Each named turn below is shown by a few rows before and after it. Which turns, in which order, take the first row of each later pair to the second? The first pair is answered.
turn rubi:
[  7  18  27  23 -13 -15   2  10   7  37 -38] -> [ 33  14  35   9 -43  -4  10   9  -3   8   9]
[-13  21  19  25  41  -2 -24  31   4 -10 -31] -> [ 18  28  39  12   5  15 -10  40   1 -31 -12]
[ 15 -14  29  -1 -11  40  -5 -42  -6  -9   6] -> [ -2 -20  14   2   9  27 -15 -55   7  -8   7]
turn Viba:
[ 29  43  52  20 -20  27  15  28 -11  17   4] -> [-14  29  18  38  42   7  -9  17   4  35 -45]
[ -5  -5   8  21 -35  -8   5 -26   5  35  18] -> [-16   0   2  26 -23 -10  -4 -25   7  36   3]
[  1 -16  -9   9  10 -14 -13 -23  -7  -1  19] -> [ 13  -2  11   7 -19  -7  -5 -18 -18  -4  25]
[ 44   1  51  12 -44  28  25 -26 -46   5   5] -> [ 13   7  31  38   8  13  10 -22 -37  40 -65]
turn reb:
[-23 -24  -4  -5  34 -11  -9  -3  17 -17  12] -> [ -3  -4  27  22 -19  -8   7  -2  10  35  -5]
[ 34  14  28  12 -48  21  22   9   0   3  23] -> [ 11   5   3 -23  19  19   7  17   0 -58  32]
[-14 -42 -14  34 -21 -25  12 -43   2  -3  45] -> [ 20  27  26  28 -12   4  39  33  -4  -9 -47]
turn fumek:
[-35 -17 -31  15  32 -24 -33 -29  20  21  -8] -> [  9  -2  11  28 -48 -10  -5 -35  13  48  10]
[ 27 -21  -5  21  -2 -17  -9  -4 -16 -11  25] -> [ 11 -18 -13  28  21 -25 -15   1 -15   3  -6]
[  9  25  48  17 -50  -5  20 -15 -11  68  23] -> [-18 -18  -7 -45  37 -10  -2 -27   1 -35  74]
[-10  -3 -42  29  24  -9 -16 -29   7  10 -27] -> [ 33  10 -14  35 -45  11   2 -32   0  18  11]
Now pairs of rows:
(2 to 3 turns a pair)
[ 33  18  14 -27  -5  24  17  22 -13 -36   2] -> [-27 -31 -36   4  29 -10 -22 -35  -2  -5  14]
reb then rubi
[ -7  15 -16 -22  58   4  -7  33  -8 -34 -28] -> [ -8  12  -2  38   3 -10 -10  -5   0  59 -46]
fumek then reb then fumek
[ 30 -38 -17  -4 -31  23  14  -9  -2 -73 100] -> [ -8 -18 -47  -7  74  19  -1  35   0 -97  -1]
reb then fumek
[ -1   0  21  41 -64  -4   2  -3  18  35 -12] -> [-23  14   7  41 -11 -12  -7  18  19  25 -60]
fumek then reb then Viba
[-22 -14  -5  32  -9 -10  -8 -25   5  50  -8] -> [-24  -3 -16 -15  48   1  -8  24  -3 -20 -21]
rubi then reb
[ 42  21  39 -16 -30  38  10  27 -10 -28  11] -> [ 40   9  34  -2 -56  33   4   1  -5  -1  36]
reb then reb
[ 11   4  13  32 -47  -9   1 -40   4  44  30] -> [ 14  -5   2 -10 -32  -2  -1 -33   8 -17  71]
reb then rubi then reb
[ 31  32  31 -27 -26  25  19  43  -7 -35 -10] -> [-43 -30 -40  -8  41 -23 -23 -27  12 -11   5]
reb then rubi
[ 31 -42   1 -32 -27   5  -1 -35 -10 -54  98] -> [ 31 -14   2 -57  24  17  -1   9 -11 -96  61]
reb then reb
[ 24  -4  27  14 -72  13  17 -22  -5  18  52] -> [ 16 -12  14 -36 -23  14  14  -9  -8 -51  74]
fumek then Viba
[ -3 -31  -7 -15 -18  12  -7 -27   0 -25  68] -> [ -5 -21 -14 -36  24  12  -5   7  -5 -54  42]
reb then reb
[  2 -13 -14 -21  64  -1 -36  23   3 -34 -58] -> [  6 -20  -2  39 -29 -18 -33 -29   9  68 -43]
reb then rubi
[-46   9 -28 -11  79   2 -15  26  -5 -28 -48] -> [-46  15 -13  38  37  -7  -9  12  -2  54 -72]
fumek then Viba
[ -2   1 -15 -32  66  -8  -2  25  14 -74 -18] -> [ 34  45  42  15 -15   4  24  47   5  11 -68]
rubi then fumek
[  4   9  10  18  22 -14 -10  37  25   4 -62] -> [ 29   7  27  36 -39 -11  -2  21  25  36 -31]
Viba then fumek
[ -4 -36 -12   8 -47 -15  -4 -48   5  22  67] -> [ 28  22  17 -43  11  20  13  49  -5 -60  -6]
reb then fumek
[-13 -51 -25 -22  -3 -18 -17 -54   5 -22  58] -> [-37 -45 -37 -14  23 -27 -24 -47  10 -15  26]
fumek then fumek then fumek
